In the data rows, 500 means zero.
Each pair is two rows. How far apart are they, by a hidden measure? 0 means very close, and 30 very far. Two or three weighted sums of its numbers give each row a place; it is the straight-line distance between the places.
  798  461  495  463  492  452  482  515  472  474  475  502  470  477  481  739  471  488  467  486  458
  461  489  491  497  475  714  469  505  502  507  471  455  456  476  475  468  462  467  475  462  832 ~ 16
  483  831  475  482  464  468  480  513  482  489  478  473  456  486  475  736  480  466  464  484  483
  477  454  479  472  483  473  478  480  472  469  477  494  452  486  485  472  648  465  488  649  465 ~ 12
  487  483  484  471  473  497  475  489  507  488  457  487  458  472  480  470  472  829  756  474  462
  487  465  694  477  475  471  462  492  464  495  470  461  468  734  477  488  467  474  489  484  476 ~ 7
  459  514  481  480  496  463  476  507  455  737  459  773  461  480  470  484  458  471  470  492  440
  478  885  494  485  484  484  480  517  483  514  451  469  476  470  495  482  490  710  477  498  452 ~ 26
  460  472  485  465  467  467  481  507  496  494  471  466  454  472  467  455  455  474  477  622  725
  494  494  464  481  473  475  454  485  491  502  470  453  472  489  493  485  682  484  488  611  475 ~ 10
  454  470  462  487  490  484  476  500  476  496  453  713  728  461  468  480  499  487  481  487  486
  462  486  468  456  493  647  463  487  507  499  456  489  458  693  451  466  466  452  487  484  470 ~ 4
  473  476  633  470  473  444  473  497  483  488  452  452  464  479  463  480  641  473  479  481  447
  469  454  460  459  502  487  473  507  492  528  471  452  460  491  471  472  469  648  496  698  478 ~ 4
  476  502  466  475  479  467  482  484  480  468  476  480  478  479  475  480  697  456  477  494  626
  462  492  479  472  492  485  467  497  489  487  478  478  472  467  466  474  487  672  483  770  472 ~ 5
  463  498  498  481  494  469  481  498  473  493  468  480  459  468  474  459  483  685  663  493  445
  458  476  477  457  464  454  472  480  457  672  473  445  484  502  474  466  490  481  485  730  446 ~ 2
  614  482  483  467  481  481  461  492  613  508  490  470  475  477  485  458  455  458  476  467  448
  464  480  514  476  473  831  849  496  472  501  468  483  455  467  466  476  476  464  495  491  454 ~ 27
  464  473  669  493  493  479  502  496  489  482  470  463  465  488  486  461  482  470  470  515  788
  463  474  495  468  478  491  481  507  488  485  468  452  467  794  459  471  468  466  506  713  473 ~ 9
  472  468  495  499  482  754  669  499  490  504  465  465  455  479  477  469  470  463  486  449  454
  475  467  492  468  443  459  488  523  485  529  470  472  470  472  498  486  662  460  473  511  618 ~ 13
  480  482  515  470  460  486  474  497  710  484  641  450  464  463  463  482  473  485  480  469  465
  462  475  498  467  784  458  475  488  487  488  466  480  734  476  485  471  460  491  476  522  464 ~ 12
  473  481  508  480  448  480  473  529  513  470  477  482  454  478  478  753  471  466  630  448  444
  469  488  659  465  451  472  482  506  506  525  458  477  458  488  475  486  650  468  465  474  464 ~ 9
  487  475  499  473  491  598  485  494  505  482  465  490  463  459  468  458  583  454  481  489  471
  469  473  481  466  471  466  458  507  466  518  465  463  470  464  478  480  697  485  477  470  675 ~ 2
  473  465  500  481  709  477  466  498  491  507  455  498  696  465  467  487  474  464  486  493  470
  488  482  512  472  642  470  481  488  481  492  468  483  691  477  473  471  482  476  485  505  475 ~ 2
  479  456  485  477  461  711  468  507  461  508  465  482  447  481  490  488  468  464  485  460  859
  462  520  491  468  496  470  467  530  481  480  453  484  480  761  702  479  477  483  489  461  475 ~ 5
  584  472  512  477  498  471  479  482  486  477  564  469  456  458  445  469  453  476  485  503  460
  477  482  480  471  479  473  465  480  481  485  467  488  473  480  438  469  478  783  746  479  478 ~ 3
  456  471  467  470  480  993  849  513  487  506  466  494  466  469  473  475  449  450  487  488  457
  843  481  471  469  491  472  488  494  473  487  801  470  460  490  486  475  483  468  478  468  459 ~ 21
  459  489  463  455  668  475  451  490  483  492  461  466  467  480  465  474  454  581  482  495  465
  454  482  469  477  481  871  758  508  486  505  471  475  476  459  475  470  439  484  488  457  453 ~ 15
  480  478  482  972  480  477  471  474  462  505  839  472  456  487  485  473  462  477  477  479  470
  475  470  473  459  468  476  462  481  496  464  452  672  724  473  473  490  473  457  470  484  446 ~ 19
  667  453  464  459  490  486  454  487  460  488  477  475  463  465  473  474  466  624  465  490  477
  471  498  488  470  705  484  468  526  486  481  467  463  677  490  478  480  476  480  480  492  462 ~ 8
  462  492  481  480  470  468  465  504  508  499  455  496  446  687  485  467  463  480  486  740  477
  476  475  480  482  482  488  463  481  490  458  639  485  462  457  475  495  470  676  474  496  458 ~ 20
  472  484  471  496  465  459  480  486  470  475  475  723  741  481  477  477  475  477  473  492  448
  474  465  472  476  471  485  478  505  478  462  479  474  464  832  481  464  478  471  479  711  463 ~ 7
  469  497  571  466  469  483  472  485  479  511  463  495  451  480  488  464  626  492  481  482  481
  492  491  494  472  485  474  482  491  847  500  705  489  465  485  478  474  482  479  464  497  474 ~ 12
  493  476  487  475  473  482  471  484  504  479  486  431  466  435  464  469  659  480  478  494  633
  867  470  492  492  485  478  477  481  479  506  765  478  453  459  463  463  471  471  469  482  453 ~ 6
  469  468  491  974  479  475  902  492  485  511  449  478  450  481  486  487  461  477  478  497  484
  486  481  624  484  472  475  469  494  478  504  462  454  471  495  469  465  654  463  479  476  464 ~ 15
  482  490  456  486  472  498  460  524  506  690  481  469  468  483  463  463  456  472  455  663  453
  471  880  476  464  463  494  461  506  488  497  455  483  470  489  482  769  464  470  481  506  470 ~ 17
  487  495  475  483  655  458  474  515  484  524  452  476  698  473  473  465  483  483  491  453  456
  465  978  457  466  477  487  484  528  492  494  469  474  452  453  484  473  499  910  475  491  438 ~ 22
  471  497  492  481  458  473  476  489  481  481  461  460  459  464  486  476  623  479  472  597  457
  466  797  452  696  482  503  467  515  503  500  483  484  461  475  463  488  484  459  468  468  470 ~ 15
  467  474  490  472  481  488  469  512  486  512  459  475  478  461  854  809  466  480  474  472  456
  479  481  701  496  461  452  461  489  481  498  463  731  467  473  494  473  468  480  476  485  484 ~ 8
  469  477  445  459  465  500  871  496  481  486  484  467  763  484  476  479  461  485  489  497  451
  440  492  497  468  478  455  469  510  477  485  466  487  456  473  480  472  725  456  479  686  452 ~ 10
  488  478  478  483  484  477  470  522  458  480  474  710  738  469  490  492  495  476  486  477  466
  483  473  490  470  461  488  489  494  463  528  477  758  755  464  464  470  464  480  483  484  478 ~ 4
  493  493  502  465  606  498  491  498  483  494  466  484  697  490  450  496  473  476  483  490  463
  744  488  480  481  470  465  460  508  479  504  693  476  458  489  502  465  478  474  469  491  467 ~ 5
  488  476  807  455  489  484  477  517  489  489  463  733  462  479  486  481  467  463  475  484  435
  465  666  484  471  466  462  466  493  477  516  659  471  465  470  486  479  483  465  470  501  454 ~ 9
  479  476  479  470  451  459  469  489  484  477  462  469  463  733  685  476  467  482  480  482  459
  489  454  493  461  479  463  477  519  491  500  465  479  461  481  487  480  729  474  475  485  706 ~ 7
  459  464  476  476  470  733  726  497  478  501  469  475  447  487  466  479  494  472  483  475  479
  452  473  485  487  482  484  475  512  982  499  854  497  469  486  481  462  452  474  488  479  457 ~ 26
  459  490  487  458  595  486  495  499  482  504  471  476  660  500  471  483  485  489  476  478  444
  769  476  506  501  482  467  478  497  497  498  744  451  465  479  474  471  475  483  466  487  453 ~ 6
  482  592  468  472  500  490  476  511  476  510  471  470  479  492  480  457  480  592  471  496  472
  464  488  491  474  476  446  465  476  485  470  474  479  816  475  468  465  481  472  940  494  445 ~ 13
  466  463  499  466  463  684  609  511  503  480  470  492  486  470  469  493  474  474  493  487  468
  476  468  467  461  443  630  460  498  473  497  471  468  462  615  485  477  473  475  475  470  458 ~ 4
  486  490  486  479  463  467  467  485  508  512  475  466  487  471  478  795  484  474  633  482  452
  461  467  468  466  464  448  479  493  480  496  463  770  773  487  472  467  497  472  480  494  469 ~ 6
  492  506  481  471  500  466  478  496  482  482  467  479  464  470  463  466  475  961  844  478  466
  736  484  466  734  475  457  485  486  499  482  473  472  472  480  457  471  454  471  473  482  462 ~ 12
  477  499  611  482  478  470  461  501  477  496  480  477  458  476  469  488  635  482  471  485  477
  459  478  492  488  479  490  462  495  478  487  469  467  464  453  848  846  468  472  478  458  482 ~ 9
  461  489  678  459  477  477  467  509  475  496  471  697  468  472  474  469  478  485  463  484  461
  488  473  486  468  488  471  471  491  860  494  754  500  468  480  478  477  469  471  474  506  472 ~ 9
  487  473  496  473  471  486  473  475  497  489  451  469  470  746  486  484  502  473  486  727  458
  466  476  473  477  486  466  481  513  484  505  474  501  452  481  457  473  650  470  498  472  588 ~ 8
  474  477  492  442  480  513  720  502  473  494  460  482  749  484  493  473  471  472  480  486  458
  489  488  472  462  454  487  464  478  476  510  459  457  466  475  474  470  610  468  484  503  617 ~ 2
  465  450  470  754  489  470  470  510  493  503  728  474  460  488  474  476  483  485  467  499  478
  493  463  480  465  480  480  465  506  467  461  474  471  477  464  458  471  635  460  478  625  462 ~ 10
  460  492  473  479  469  482  478  494  458  475  460  769  759  455  477  470  470  474  488  471  461
  491  477  478  480  489  475  486  478  492  501  473  471  444  493  999  941  472  464  483  455  455 ~ 13
  457  875  487  474  458  469  490  501  490  488  479  486  453  478  469  808  481  476  468  494  469
  482  496  490  472  477  489  470  502  452  511  477  657  457  474  481  479  447  469  465  492  700 ~ 7
  468  496  442  457  484  502  473  507  493  482  462  470  471  656  484  480  477  479  484  718  465
  487  499  473  491  480  481  464  502  499  493  457  475  460  484  959  888  459  481  476  484  452 ~ 12
  457  480  478  467  647  472  475  502  485  502  461  473  603  464  491  468  473  463  480  466  431
  459  691  446  465  625  466  485  513  502  483  465  470  468  497  488  485  467  456  489  462  468 ~ 10
  484  480  506  480  478  487  490  516  485  480  467  468  452  472  457  463  693  469  478  503  614
  469  910  453  660  477  468  455  517  483  465  473  454  451  483  480  467  470  462  466  490  450 ~ 22
  499  493  500  480  790  485  490  485  470  491  459  480  720  474  483  481  458  480  469  504  446
  700  723  477  464  511  477  481  509  478  463  480  462  466  472  498  478  486  483  485  474  472 ~ 9
  455  497  694  475  466  491  471  505  491  662  462  460  469  466  482  457  485  472  493  518  467
  480  473  491  472  490  489  484  495  478  469  660  474  439  462  474  473  453  732  488  505  467 ~ 12
  468  509  482  474  700  489  464  516  501  476  453  465  471  476  456  474  469  622  473  494  496
  464  476  456  460  477  484  465  587  494  501  459  478  468  568  473  483  476  482  484  504  490 ~ 12
  483  464  482  485  451  459  486  519  479  490  450  490  473  476  459  479  674  455  468  492  658
  449  481  511  462  721  472  469  488  480  510  453  482  729  470  471  481  462  471  481  488  487 ~ 5
  471  461  471  469  813  498  734  501  496  475  463  498  458  468  477  478  466  478  463  469  453
  474  471  473  472  488  486  457  500  477  490  478  470  477  464  474  476  746  474  480  659  476 ~ 10
  460  506  485  487  505  469  462  490  476  519  456  488  470  498  472  468  462  721  780  487  471
  469  476  485  499  465  460  470  501  505  487  448  461  469  484  469  804  461  483  809  495  441 ~ 11
  474  488  476  469  472  516  465  486  486  503  475  775  837  480  482  481  469  470  489  492  456
  489  489  467  999  472  480  920  488  473  490  463  469  458  449  477  477  475  476  487  491  455 ~ 22
  453  480  451  482  474  642  475  490  506  486  478  459  466  606  473  483  478  474  475  476  455
  482  466  479  463  501  507  474  497  470  505  453  486  457  482  486  480  669  462  472  487  693 ~ 1
  477  490  477  469  468  480  480  503  456  519  462  480  464  466  471  472  704  471  480  466  656
  471  487  494  464  477  495  475  513  503  496  463  443  473  472  467  477  478  475  462  688  663 ~ 13
  888  482  449  459  465  466  472  533  473  504  775  462  483  478  471  454  472  476  494  485  472
  810  462  481  474  455  478  478  490  485  492  454  457  464  465  459  820  469  471  459  497  440 ~ 2
  475  478  486  470  471  477  464  519  674  492  601  471  455  471  495  471  473  476  488  476  448
  481  461  662  492  486  490  463  485  495  499  465  470  474  669  458  476  462  463  471  478  442 ~ 4
  473  486  492  469  490  482  965  495  476  511  459  490  457  999  490  466  465  469  478  475  481
  469  492  488  479  495  682  481  492  448  495  476  478  475  451  466  470  461  474  481  463  771 ~ 14
  729  491  500  477  487  463  491  504  493  519  458  491  460  497  700  471  463  465  467  482  458
  504  460  615  483  478  468  479  494  486  510  472  453  453  466  473  479  634  459  484  467  470 ~ 18
  466  918  489  464  481  478  474  490  499  515  477  449  455  472  483  482  471  768  484  482  458
  465  481  651  469  448  477  485  497  483  502  465  506  477  478  472  479  664  468  482  484  475 ~ 22
  485  480  484  655  501  506  473  491  631  501  454  460  469  490  470  455  502  473  468  491  469
  484  470  715  485  476  492  464  487  490  508  474  477  476  466  486  469  458  464  457  491  719 ~ 4
  462  481  476  473  610  471  484  486  654  515  456  462  478  460  480  476  465  470  487  473  471
  484  451  457  462  472  460  469  491  494  485  526  465  455  473  510  462  470  466  469  484  452 ~ 8
  495  506  472  464  449  494  489  507  461  488  472  465  475  486  493  467  657  463  484  495  633
  708  476  496  468  479  463  475  495  652  502  465  486  467  479  476  475  473  479  476  483  467 ~ 13
  459  492  503  473  471  482  479  497  490  516  479  493  456  818  682  453  476  468  478  493  458
  459  485  696  473  487  474  474  498  500  508  457  482  462  462  496  479  495  467  479  482  814 ~ 3
  476  459  486  477  719  497  457  483  480  490  461  690  454  471  482  482  476  469  486  472  464
  469  476  499  465  750  480  466  500  523  482  465  476  465  470  487  458  464  715  481  465  489 ~ 2
  468  479  474  742  476  497  455  530  501  497  700  475  465  469  498  479  479  474  477  459  459
  478  473  474  469  495  494  480  519  494  468  483  483  445  500  484  474  702  465  471  469  714 ~ 9
  472  441  480  470  613  479  465  496  460  500  554  450  464  455  471  491  459  493  479  453  477
  484  487  463  458  480  492  470  500  482  478  477  478  478  761  476  461  487  482  489  708  451 ~ 11
  472  477  466  999  473  463  478  523  485  497  914  487  448  485  479  475  469  462  472  477  458
  825  455  459  480  500  477  487  497  486  470  757  485  437  463  492  474  465  460  484  468  460 ~ 12
  463  474  473  484  495  473  463  493  474  497  475  809  795  470  473  470  494  475  477  470  469
  482  491  495  489  471  812  475  484  475  483  477  475  463  753  473  477  482  470  481  516  436 ~ 10
  466  861  501  785  454  471  471  489  480  458  456  485  447  481  457  467  447  468  471  492  458
  478  474  487  475  490  473  478  490  483  493  473  485  788  490  489  462  469  479  783  507  462 ~ 23
  464  789  468  639  467  480  474  495  509  490  456  470  446  462  468  473  471  455  471  466  466
  440  468  460  483  470  487  470  502  486  495  465  465  464  475  486  440  460  893  951  485  470 ~ 21
  936  461  504  476  474  456  454  500  487  490  879  465  448  467  489  489  476  462  474  477  455
  478  485  472  481  483  470  482  495  480  494  464  469  453  494  455  484  658  475  478  503  637 ~ 8
  474  997  477  472  480  483  470  487  483  480  466  524  437  479  480  817  482  477  477  497  429
  472  492  466  460  495  478  469  502  736  481  645  476  458  493  488  475  462  468  493  461  449 ~ 24
  496  482  484  462  490  489  458  498  468  507  467  477  462  456  493  483  479  599  468  465  604
  634  473  481  465  467  486  483  501  468  470  669  494  474  486  467  486  473  479  471  503  454 ~ 7
  458  472  508  458  475  503  482  502  503  468  452  488  447  481  716  796  462  471  465  495  442
  485  771  479  460  489  502  469  489  479  495  454  447  471  473  482  661  501  466  474  500  450 ~ 8
  477  483  469  472  485  654  462  494  507  487  461  473  454  476  476  463  469  465  469  468  747
  460  485  484  471  655  477  475  531  509  493  473  482  690  484  462  462  492  464  486  488  460 ~ 10
  486  474  475  486  483  492  469  470  666  481  568  492  467  485  463  485  467  465  477  489  456
  733  456  477  443  461  469  483  505  471  491  688  465  469  480  481  486  492  473  482  498  439 ~ 3
  817  455  487  469  488  469  462  491  468  471  759  487  465  474  497  456  502  471  473  464  474
  463  458  478  478  480  471  464  491  455  494  458  483  457  469  459  472  693  468  473  484  640 ~ 4
  475  479  491  462  480  476  466  501  883  504  727  473  461  468  495  470  470  468  466  458  479
  480  466  446  453  470  477  473  512  495  475  473  467  476  470  475  498  637  486  484  684  479 ~ 8
  463  498  649  473  471  485  481  519  483  480  461  482  462  482  483  463  460  485  490  489  786
  462  480  477  461  467  481  459  503  489  475  487  471  463  473  468  483  680  466  488  489  599 ~ 13
  469  494  496  485  473  497  475  497  483  490  486  460  461  488  462  921  465  477  878  474  449
  467  468  460  672  466  474  472  494  699  493  454  459  484  480  487  465  462  472  505  490  446 ~ 15
  481  470  497  474  477  447  465  472  479  475  453  460  617  462  467  478  494  450  583  492  437
  467  464  468  496  477  471  459  494  475  466  629  477  454  491  490  519  463  692  481  461  473 ~ 12
  480  466  477  473  481  450  556  503  493  494  471  461  670  499  474  467  473  459  480  489  453
  463  468  481  482  461  474  464  471  452  489  458  476  465  462  473  855  477  459  749  485  466 ~ 10
  469  489  485  463  712  491  453  476  470  484  473  471  635  499  469  474  477  457  466  489  462
  676  511  473  484  499  498  461  475  510  499  472  486  469  468  723  471  438  469  482  484  450 ~ 11
  454  496  468  470  487  480  473  477  662  512  613  464  454  496  468  476  461  464  470  481  489
  466  481  469  445  491  479  542  497  477  491  470  471  670  446  480  485  473  479  480  488  457 ~ 4
  816  479  468  495  484  492  487  476  492  488  733  476  461  488  476  488  465  464  484  511  452
  504  478  482  473  490  487  469  739  474  495  466  472  471  470  491  483  497  668  479  498  468 ~ 26
  461  490  486  485  478  486  486  509  477  482  473  691  464  466  471  480  475  477  472  499  655
  488  477  475  483  479  472  477  489  462  494  456  458  448  490  451  486  445  775  742  498  477 ~ 7
  766  478  504  480  468  491  471  490  472  466  715  477  476  500  500  498  473  476  479  470  445
  474  773  481  704  474  474  469  518  500  490  472  475  460  475  468  460  469  464  475  482  469 ~ 19
  748  475  483  488  488  494  486  505  503  488  682  467  449  476  469  478  501  483  485  473  441
  504  470  492  475  487  500  478  494  464  477  439  460  457  478  482  472  672  469  478  612  473 ~ 5
  471  463  458  479  478  496  484  498  479  665  472  649  470  477  476  470  477  486  476  478  442
  486  488  482  471  484  468  467  508  500  483  457  703  451  466  464  460  462  488  481  484  745 ~ 14
  787  471  483  478  477  482  475  504  469  505  469  463  451  447  458  709  486  463  471  482  456
  466  474  483  491  490  480  479  500  463  520  473  478  487  462  473  470  481  584  477  484  659 ~ 8
  471  489  482  466  492  487  472  510  475  497  471  466  456  487  726  693  464  457  478  472  465
  822  479  495  474  458  485  474  496  474  516  842  490  458  489  488  490  474  464  478  468  474 ~ 14
  477  486  474  489  483  479  446  483  491  482  462  685  591  484  482  477  458  475  472  485  445
  460  479  765  470  469  448  462  497  498  510  474  485  452  723  489  454  450  462  481  472  467 ~ 4
  475  442  489  474  752  478  700  478  484  498  502  456  461  470  471  478  474  463  476  498  457
  463  474  479  464  711  486  481  480  451  515  468  463  553  465  488  489  476  466  484  468  445 ~ 8
  471  488  488  482  466  478  473  480  493  518  471  480  835  829  466  478  485  472  472  484  449
  454  476  499  456  488  488  462  484  444  496  472  488  483  467  700  742  483  466  474  464  456 ~ 12
  488  474  477  869  483  506  465  510  485  483  854  467  461  469  475  475  476  475  463  516  454
  472  494  480  616  472  483  481  507  464  512  483  485  466  498  486  435  471  561  471  469  447 ~ 12
  468  465  468  481  474  499  591  470  494  485  480  451  691  482  483  488  456  479  466  468  454
  461  489  629  476  482  474  470  485  471  497  467  448  466  480  483  483  629  477  486  471  457 ~ 1
  478  468  501  476  474  500  483  495  484  502  498  480  475  482  444  498  456  502  474  472  461
  466  493  456  457  475  495  467  490  512  488  454  461  454  490  465  449  466  742  848  522  489 ~ 4
  469  481  483  485  476  482  468  493  489  496  470  493  472  462  480  465  464  999  999  491  463
  853  506  516  477  463  467  466  491  484  470  686  474  456  483  484  496  475  469  477  491  473 ~ 8
  467  493  753  459  488  477  487  504  484  506  478  753  461  473  473  478  465  466  483  470  451
  465  487  486  486  514  476  476  513  473  496  465  486  464  458  479  466  683  466  486  473  573 ~ 2
  446  480  657  479  477  473  471  492  457  492  466  461  464  478  466  484  478  474  483  516  805
  467  474  688  488  487  479  471  715  500  490  468  500  460  461  469  479  480  487  473  494  454 ~ 23
  473  452  482  458  458  482  484  522  492  485  480  481  455  459  502  472  652  473  476  647  460
  720  472  479  486  488  492  462  492  462  480  474  495  436  467  829  459  489  474  483  495  483 ~ 21
  470  488  459  477  477  480  481  489  495  479  459  472  659  467  493  469  484  489  705  500  473
  456  772  470  465  494  475  473  495  492  484  675  477  468  467  467  486  477  477  479  494  492 ~ 13
  456  499  487  800  467  476  472  493  755  462  477  492  465  477  471  480  447  479  468  500  450
  465  461  695  480  484  484  466  486  479  481  466  725  474  446  481  467  475  462  476  478  468 ~ 11
  482  479  477  472  445  463  452  495  466  750  467  690  462  485  483  480  450  467  480  491  464
  470  469  489  480  471  474  463  483  450  519  482  471  474  479  471  497  455  592  482  506  590 ~ 7
  475  457  469  458  491  498  482  489  489  476  475  453  610  477  497  462  467  482  485  603  477
  468  714  452  694  457  473  472  515  475  471  474  490  455  451  465  469  478  480  468  480  470 ~ 10
  477  470  486  464  472  696  485  503  476  488  462  476  465  462  470  477  459  461  460  482  779
  475  475  462  492  469  459  478  484  472  491  464  479  450  469  482  469  684  476  468  665  461 ~ 12
  483  745  468  475  471  469  480  484  470  470  473  477  467  480  467  477  482  467  751  475  467
  484  479  491  486  452  449  470  511  465  483  469  459  466  475  473  473  660  466  472  466  693 ~ 9
  456  780  472  472  496  478  470  480  472  507  738  467  482  477  453  488  494  472  480  468  448
  429  472  458  464  771  454  483  518  649  508  453  443  440  462  471  454  480  462  478  478  445 ~ 19
  480  473  470  485  512  441  703  509  512  484  462  481  823  477  480  474  450  473  478  477  471
  445  485  663  458  489  466  484  503  467  505  475  500  476  466  465  469  480  486  480  498  676 ~ 2
  462  464  482  479  738  521  466  477  629  495  467  460  477  480  468  487  478  487  479  470  491
  477  470  669  461  488  470  478  493  476  518  481  692  473  446  468  467  480  468  482  486  475 ~ 8
  470  482  473  713  473  480  478  491  516  468  649  464  458  485  467  474  510  475  485  478  465
  475  478  611  478  483  467  488  508  501  504  484  492  449  476  473  501  457  479  468  458  819 ~ 14
  486  470  464  494  475  628  475  676  474  501  467  475  477  478  491  486  452  472  478  483  460
  474  474  462  467  481  709  463  497  492  482  463  488  485  738  457  487  488  471  467  507  466 ~ 17
  463  501  697  472  480  447  487  505  477  496  460  480  466  623  478  491  474  463  474  474  447
  480  473  495  620  472  497  480  501  484  503  601  461  457  466  462  465  506  474  464  490  481 ~ 8
  795  486  489  480  507  490  484  503  459  484  787  477  458  460  487  461  487  471  484  516  457
  468  463  475  474  475  964  936  485  488  469  453  501  476  469  478  467  468  460  477  483  461 ~ 25
  772  489  471  493  463  483  469  491  489  468  711  470  476  485  478  452  477  470  482  475  461
  464  529  467  464  473  481  481  498  478  497  587  457  467  479  482  486  454  478  492  481  453 ~ 3
  466  470  480  619  489  464  469  473  622  501  463  494  473  458  462  475  448  485  482  464  446
  460  486  499  457  491  676  490  488  465  478  465  478  450  623  457  464  481  464  448  487  459 ~ 8
  458  771  467  468  471  498  479  499  500  478  473  467  459  466  469  752  479  470  483  464  474
  466  453  462  490  490  471  484  488  479  506  476  480  453  464  462  478  458  710  465  692  464 ~ 10
  468  476  480  480  490  478  458  506  478  500  472  442  451  491  990  953  462  464  488  469  473
  457  467  510  457  492  501  475  476  494  491  458  485  456  472  476  483  685  480  482  473  700 ~ 9
  548  482  491  457  460  476  468  492  628  513  463  504  453  457  478  477  465  466  470  481  451
  493  487  483  478  693  499  472  529  490  481  458  461  694  499  496  471  498  478  490  475  474 ~ 7
  465  486  482  465  500  505  470  492  485  480  457  471  465  484  606  686  474  483  488  468  460
  467  485  468  478  491  914  904  478  476  508  445  485  454  475  457  494  480  463  487  487  430 ~ 24
  461  508  485  479  769  463  690  506  505  513  462  458  475  449  455  469  482  491  491  504  461
  656  485  478  471  474  501  479  492  492  485  476  479  450  455  614  464  460  471  467  485  460 ~ 9
  477  484  454  467  501  870  732  520  478  494  498  466  445  457  454  478  466  471  484  477  444
  459  499  499  467  475  480  493  500  494  494  470  683  729  486  483  468  461  464  476  505  457 ~ 18
  477  480  466  460  478  462  483  495  476  500  465  706  692  463  451  467  483  469  497  463  486
  480  465  474  489  476  458  469  507  492  490  472  467  478  495  483  466  680  470  480  491  684 ~ 4
  472  478  661  488  479  473  456  494  468  465  460  702  477  459  474  477  471  491  485  468  439
  480  478  488  471  491  486  473  499  486  506  464  472  460  453  475  470  647  456  476  491  674 ~ 4
  472  473  469  457  481  449  473  486  495  490  471  473  470  469  668  719  467  491  488  464  446
  469  469  734  494  466  461  462  495  469  482  471  767  474  471  480  475  490  458  485  487  473 ~ 2
  474  466  449  476  487  493  625  498  472  494  465  482  684  468  450  470  494  481  486  492  467
  462  449  476  493  460  475  470  514  480  485  460  472  461  471  657  483  477  459  456  669  458 ~ 11
  467  477  500  480  475  466  484  508  476  770  450  800  470  490  495  461  468  474  477  471  494
  890  472  465  479  498  478  468  490  480  518  794  480  470  465  460  480  480  474  483  481  465 ~ 2
  468  508  478  453  494  459  475  511  478  482  482  470  474  767  763  459  471  487  479  507  455
  481  472  493  592  483  467  483  501  493  501  591  479  459  473  493  485  470  476  487  458  459 ~ 18
  487  459  477  456  480  478  472  497  506  464  442  473  459  457  493  470  741  491  469  699  457
  472  470  506  478  456  486  471  498  483  498  589  483  457  481  487  474  501  458  479  506  590 ~ 3
  477  684  483  712  483  481  470  519  483  510  474  472  465  482  466  496  488  468  489  482  482
  458  465  461  471  618  474  436  485  485  503  462  500  538  490  471  475  478  472  481  490  451 ~ 10
  478  491  479  453  727  485  476  494  483  490  450  476  696  472  480  484  473  471  486  472  447
  491  486  500  457  471  473  457  504  458  475  475  486  464  475  490  481  690  473  493  497  652 ~ 6
  463  439  498  466  467  482  472  502  466  685  458  727  468  468  474  490  460  458  466  516  442
  479  464  475  654  462  481  480  530  684  491  479  478  468  475  478  497  465  482  469  493  474 ~ 15
  455  488  493  558  497  505  462  484  505  490  533  481  457  458  460  463  475  475  482  492  493
  477  475  505  465  500  475  472  509  472  497  465  474  469  460  476  477  735  471  482  480  694 ~ 2
  480  446  480  479  484  934  792  489  475  496  472  434  465  483  480  485  440  478  472  478  445
  831  469  475  489  481  481  472  508  491  467  479  483  459  485  757  450  468  468  470  474  465 ~ 28
  462  445  482  465  504  486  482  505  478  496  464  629  726  483  480  483  484  474  487  479  459
  483  469  469  476  470  504  811  478  480  474  447  489  703  464  489  473  484  486  473  491  459 ~ 14
  457  495  484  472  449  485  476  503  487  480  464  486  461  732  484  462  469  465  471  730  455
  770  466  486  474  478  482  484  484  474  486  690  479  469  465  490  456  460  479  484  482  487 ~ 10
  456  457  448  471  504  487  484  508  474  689  464  457  441  482  463  463  468  458  474  684  462
  473  484  477  745  482  466  462  494  690  473  450  481  459  500  467  474  433  470  484  476  479 ~ 10
